In the rows, zero is written as 128.
Turns, then the turns between two rows, first turn first; the first pair answered
gura:
[177 161 148 104 114 132 158 107 100 130 113 119 104 117 118 125 131] => [178 156 138  94 103 121 160 104 105 125 117 118 114 110 135 141 118]
[ 70 169 109 120 149  98 151 126 151  84  91 126 119 109 106 185  99] => [126 187 144 166 200 153 117 128 122 112  82 138 103 116  91 122 159]
[110  72  87  82  95 114 117 138 143 132 142 128 175 131 184 176  73] => [ 57 162  89 131 132  97 124 185 184 107 129 114 131 118 107 170 140]
[107  85  99 120 100  81 159  84 184  99 191 128 157 106 116 181 107] => [109 150 135 172 157  92 136 123 188  96 171 130 117 102  61 140 175]
nebaf:
[137 111 122 130 137 144 131 116 163  77 162 122 169 133  70 149 136] => [129  92 110 109 113 146 142 122 156  84 153 124 173 127  75 156 126]
[139 139  98 127 130 113 163 134 106 118 113 119 137 121 113 168 103] => [164 128 112 123 132 119 157 129  98 123 115 127 142 129 128 166  98]
[ 93 115 152 156 164 185  79 113 145 136 128 111 103 140  92  59 158] => [ 44 115 132 129 133 161  97 126 165 124 114 103 100 118  70  78 138]
[115  80 155 128 129 174  98 108 110 155 116 126 116  88 104  93 126] => [117 103 166 151 152 171  87 119 120 143 136 127 110 104  98  93 144]
Vak:
[156  72 130 110 123 116 149 106  93 152 107 150 139 119 138  91 106] => [157  70 116 107 121  98 147  98 107 144 122 145 143 124 152 115  93]
[ 90 115 122 145 130 123 105 118 148 102 155 122 135 152 135 151 122] => [ 83 118 140 156 138 135  94 123 140 108 144 121 125 140 115 128 137]
[ 58 146 135 112 109 110 155 165 151 115  77 113 105  93  73 133 128] => [ 69 149 133 110 109 110 164 165 139 127  75 119  95  76  69 130 135]
[122 154 113 100 102  92 167 151 120 143 115 140 122  94  95 140 118] => [108 148 100 100 100  88 160 146 124 134 124 134 133 100 105 155 109]

Each pair is 2 to 4 turns apart.
[ 55 140 142 139 138 135 123 142 152 120 119 112  90 113  68 115 139] => [ 91 141 158 157 149 164 107 135 131 142 117 129  96 130  78  83 155] => gura nebaf
[123 117  99  92 109 103 122 149 144 122  51 118 139  88  61  90 142] => [180 119 129 116 138 141 101 136 122 149  64 129 133 108  77  64 157] => gura nebaf
[165 156 153 215 206 157  84 119 139 119 166 123 123 142 126  77 167] => [ 50 117  89  93  87  84 157 118 168  91 135 109 132  76 101 146  73] => gura gura gura nebaf
[148 141  97 106  87  88 181 127 122 109 148 157 138  97 147 163  64] => [166 164 119 118 102 121 187 143  90 140 108 168 107  69 100 107 105] => gura nebaf gura nebaf
[188 128 129 124 122 142 154 123  86 153 106 128 133 115 129  71 124] => [166 105 107 101 100 123 157  96 100 144 132 126 157 125 161 109  81] => nebaf nebaf gura gura
[ 83  95 124 102  96  97 105  94 144  96 169 134 143 168 181 158 122] => [112 146 166 159 155 136  79 119 135 113 156 140 108 172 137  95 196] => gura gura
